[121, 172, 74, 153, 104]
172, 153

[171, 76, 126, 74]
171, 126

[153, 203, 103, 84]
203, 153

[165, 91, 61, 119, 167, 83, 87]
167, 165

[186, 122, 171, 102, 108, 155, 183]
186, 183

[[65, 131, 97, 161, 103],
 [141, 80, 101, 120, 179],
 [163, 176, 127, 173, 134]]
179, 176
---
[[110 121 127  96 134 150 128]
 [128 137 158 136  69 127 109]
 [131 150 106 144 136  97 129]] => 150

[[124 156 104 153 109 134 158]
 [148 108 118 149 110  93  97]
 [107 120 202 113 112  98 124]] => 120

[[146 111 169 172]
 [137 158  99 137]
 [ 64 123 163 103]] => 123

[[133 109 110 125]
 [139 137 114  93]
 [ 70 148 185 135]] => 148

[[131 180 129 134]
 [ 72 134 178 119]
 [144 143 125  75]] => 143

[[131 147 136 137 147 125 155]
 [148 190 128 122 151 127 105]
 [138 116 122 138 145 147 122]] => 116
---
175,160,135,147,101
75,139,108,107,133
165,142,109,99,95
-> 101

114,69,143,150,123,70,87
103,160,94,85,94,151,164
116,84,155,132,75,65,74
-> 87

117,55,153,141,84,110
78,54,108,167,130,77
175,159,59,158,99,159
-> 110

75,143,181,129,139
152,174,124,158,127
66,88,161,186,88
-> 139

101,201,129,129,105
162,161,124,136,102
112,169,133,134,129
-> 105

130,170,148,83,158,126,165
94,110,110,130,83,106,124
190,156,119,90,110,65,147
-> 165
---
[179 184  72 192] value 72

[[100  84 113 183 128 151  83]
 [139  94 125 105 103 144 118]] value 144

[107 192 136 135 158 154] value 158

[195 131  85 127 146 100] value 146

[140 182 115  97] value 115

[143 148 190 156 162] value 156

[ 99 153 157  71 182  68] value 182

[[134 133 151 136]
 [101  64 142 166]
 [117  82 128 154]] value 128

[146 123 192 154] value 192
---
137  146  115  108
 75  135  125  138
: 146

108   97  113  184  106  160   70
102   93  122  180  127  150   83
 95  148  142  115  155  116  171
: 127

172  125  100   80  155  184  158
 97  147  138  135  118  132  149
110  141  131  132  114  127  126
: 118

166  186  179  145
178  188  171  145
199  108  100  130
: 188

166  174   99  131  106  113
139  119  119  120  132  157
 79  140  182   75  110  121
: 120

161  181  140  131  109   98
134   85   93  119  119  116
: 131

123  193  126  146   56
 87  163  177  148  151
: 126

112  119  169  137   80
185  145   64  144  170
161   99  151  193   94
: 64
---
{"in": [109, 86, 189, 182, 145, 55, 114], "out": 114}
{"in": [116, 62, 151, 135, 175], "out": 175}
{"in": [106, 104, 200, 86], "out": 86}
{"in": [75, 130, 135, 133, 91], "out": 91}
{"in": [54, 94, 95, 152], "out": 152}
{"in": [82, 124, 64, 187, 57], "out": 57}
---
[[137 119 162 130 140 195 174]
 [133 114 149 135 135 177 152]
 [134 116 157 134 137 189 165]] result: 114

[[ 84  77 186 144]
 [135 139 108  93]] result: 139

[[174 118  70  69]
 [143 163 118 169]
 [ 92 182 141  97]] result: 163

[[ 80 152  57 107 148 134  65]
 [158 128 135  69 184  66 104]] result: 128

[[ 98 183 120  81 163  86]
 [172 126 124 125  99 120]] result: 126

[[134 180  76 104 142 104  67]
 [129 171  87 111 135  90  78]] result: 171
---
[156 150 171 113 185 109 116] result: 113, 185

[117  79 137 104 191 193  76] result: 104, 193

[113  87  68 116  87] result: 68, 116

[144 200 189 178 140] result: 189, 200

[[ 58 150 112  98 154]
 [ 69 154 125 144 179]
 [173 106  99  87 127]] result: 125, 179

[[148 105 178  74 107]
 [ 92 154 100 166 134]
 [143 113  97 135 181]] result: 100, 181

[103  88 116 136 135 124 183] result: 136, 183
---
[96 144 100 85 82 159]
[125 97 163 76 74 93]
[120 145 89 85 89 153] >> 120

[125 127 132 121 102]
[144 105 144 97 63]
[84 174 84 161 134] >> 84

[127 167 127 125 107 130 145]
[126 67 129 130 122 128 134]
[131 79 126 125 121 129 123] >> 131

[138 141 77 106 119]
[70 135 115 85 98]
[78 158 124 96 115] >> 78

[115 191 109 139 124 84]
[147 98 120 138 113 121]
[142 141 122 92 119 146] >> 142

[115 75 175 144 164 133]
[123 91 168 130 140 138]
[127 139 77 107 123 164] >> 127

[153 125 134 129 192]
[153 125 89 119 87]
[153 159 132 148 95] >> 153

[139 145 122 183 144]
[119 126 146 188 147]
[132 107 117 178 142] >> 132

[133 146 150 63 69 65]
[151 150 106 142 141 123]
[98 108 172 78 81 111] >> 98

[124 130 131 116]
[124 70 131 183]
[125 187 132 68] >> 125
---
[158 182 108 137 135 185] gives 185
[195 140 174 119 141 104 193] gives 193
[ 67 175 152 171  63 105] gives 105
[ 59 181 138 133 197] gives 197
[109 193  64  96 100 114 117] gives 117
[115 175 129 186] gives 186
[154 171  98  61] gives 61
[ 58  78  98 166  65  77 109] gives 109
[ 89 134 133 188  94] gives 94
[121 129 140 159  63] gives 63
---
[190 156 70 149 119 75 181]	181, 190

[93 67 136 112]
[112 129 161 78]
[83 110 195 149]	112, 83

[182 89 61 53]	53, 182

[141 71 114 127]
[112 115 116 108]	127, 112

[147 189 118 187 108 178 147]
[163 182 107 185 125 168 145]
[145 69 119 72 181 60 95]	147, 145

[100 122 185 164]	164, 100

[138 157 98 54 151]	151, 138

[60 137 180 92 139 149]	149, 60
---
[[149 121 142 146 150 155 164 157 143 135 127 146 124 162]
 [114 152 124 118 113 105  94 103 123 133 143 118 147  97]
 [165  97  75 177 145 156 116  99 155  94 151 116 155 156]
 [149 122 143 146 149 155 163 157 143 135 128 146 125 161]
 [162  95  73 174 141 152 113  96 152  92 148 113 153 152]
 [ 90 180 165  85 104  87 104 126 106 162 132 130 132  77]] Answer: 142

[[116  76 181 121  67 136 130]
 [186 114  78 186 148 116 132]
 [156 130 186  73 109 138  78]
 [ 90 144 190 140 152  79  93]
 [132 110 133 167 116 118 142]
 [156 113  90 123  77  75 110]
 [107  85 104 127 100 136 121]
 [ 97  76 159 148  66 136  70]] Answer: 181

[[161 125 140 174 147 116 201 166 106 140 201 130]
 [140 140 133 132 123 149 144 129 121 133 144 109]
 [127 142  95 130 144 146 133 115 139 128 133 124]
 [147 146  98 127 132 162 120 108 118 132 120 121]
 [146 137 114 125 113 130 127 132 103 115 127 114]
 [123 121 121 146 134 116 167 111 121 109 167 125]
 [116 143 105 147 151 112 125 113 134 127 125 117]
 [133 178 121 201 199 125  79  68 164 145  79 120]
 [128 132 138 124 140 103 140 149 125 109 140 123]
 [110 111 135 119 134 122 132 135 112  91 132  99]] Answer: 140

[[163  91 168 160 154  88  84 108 139 166 135 134 163 134]
 [101 149 103 102 187 149 155 128 120  99 128 121 102 126]
 [ 82 173  87  85 167 166 166 145 122  87 127 124  84 130]
 [130 143 126 129 199 136 132 124 129 126 132 130 126 133]
 [168  87 166 166 173  94  87 105 138 167 132 137 168 132]
 [ 81 172  83  82 144 165 170 143 110  85 125 111  83 125]
 [ 85 172  85  89  91 167 168 152 115  87 123 119  87 124]
 [164  77 163 161 100  90  86 108 134 162 127 132 163 128]
 [ 89 170  90  88  87 164 165 149 119  90 122 121  86 122]] Answer: 168

[[144  80 169 141  66 188  81 147 195]
 [163  89 182  60 188 176 137 184 170]
 [118 181 101 179 176 186 114  90 167]
 [122 120 178 167  82 189 152 135  68]
 [125 110  79 196 125  77 178 120 101]] Answer: 169
---
[199 138 70 85 177] --> 177
[194 116 175 103] --> 103
[62 73 135 111 119 82] --> 82
[201 129 86 104] --> 104
[177 128 136 111 97 200 76] --> 76
[74 71 54 69 146 70 156] --> 156
[130 190 159 154] --> 154
---
[[118 120 125 132 133 124 137 129 125 145  88]
 [168 112 135 120 122  99 118 122 147 135 103]
 [ 95 149 129 134 131 139 111 124  99 134 152]
 [124 136 127 125 129 115 134 125 164 132 100]
 [106 110 117 128 130 138 154 127 113 145 123]
 [129 186 122 129 122  99 122 134 117 126 119]
 [143 156 127 131 137 154 126 120 127 128 122]]	129

[[164 142 157 123 103  98 102  95 159  93 158 114 133]
 [ 93 113 155 121 110 129  89  92 130  97 119 129 139]
 [ 92  98 109 112 131 136 151  94  76 152 124 165  96]
 [167 142 108 147 158 134 176 154 133 152 124 127 140]
 [159 113 154 122 102  99  91 151 148  92 120 123  96]
 [166 103 149 190 124 108 176 154 130 145 112 102 124]]	159

[[129 129 129 127 130 127 127 126 128 127 127 129 127 130]
 [130 127 130 127 133 125 124 120 128 126 126 130 125 132]
 [129 130 130 127 132 126 125 122 128 127 127 130 125 131]
 [128 125 130 128 127 128 129 131 128 128 128 128 128 127]
 [127 127 127 129 126 129 130 136 128 129 129 127 130 126]
 [127 127 127 119 126 129 130  66 128 129 129 127 130 126]
 [130 130 130 127 132 126 125 121 128 127 127 130 125 131]
 [127 127 127 128 127 129 129 133 128 128 128 127 129 127]
 [128 127 127 128 127 129 129 133 129 128 128 128 129 127]
 [131 132 131 126 134 124 122 115 127 126 126 131 123 134]]	128

[[164 152 163 156 153 155 164 164 154 130 155 155 157 154 155]
 [130 193 129 193 193 194 129 130 194 170 194 194 193 194 194]
 [163  92 163  96  93  93 164 163  92 123  93  93  97  93  93]
 [126 143 126 142 143 142 126 126 143 167 142 143 141 143 143]
 [162 155 162 160 156 158 162 162 157 132 158 158 161 158 158]]	126

[[157 158 129 109 146 111 135 168 119 127 154 149 127 108 106 123]
 [114 158 154 120 140 143 141 150 130 135 123 129 117 105 130 119]
 [148 138 151 132 159 118 112 164 140 108 164 117 142 128 143 108]
 [111 142 133 138 140 114 122 155 117 135 146 125 135 139 128 127]
 [123 136 135 131 150 113 115 144 122 135 146 105 114 139 154 104]
 [136 149 171 124 145 143 147 130 162  72 156 125 142  95  98 129]
 [157 158 127 113 157 105 115 168 123 132 158 134 114 129 137 110]
 [143 142 171 138 159 116 136 143 162  80 164 108 139 129 130 129]
 [ 92 151 154 120 154 143 147 131 119 120 146 149 112  89 154  90]]	143

[[ 66 193  66 156  67 146 154 151  66]
 [188  68 187 103 187 112 105 108 188]
 [ 76 189  77 176  77 167 174 172  76]
 [189  71 189 120 189 130 122 125 189]
 [139 126 139 178 139 181 178 181 139]
 [180  66 180  80 180  89  82  84 180]
 [127 118 127  67 127  66  68  65 127]]	180
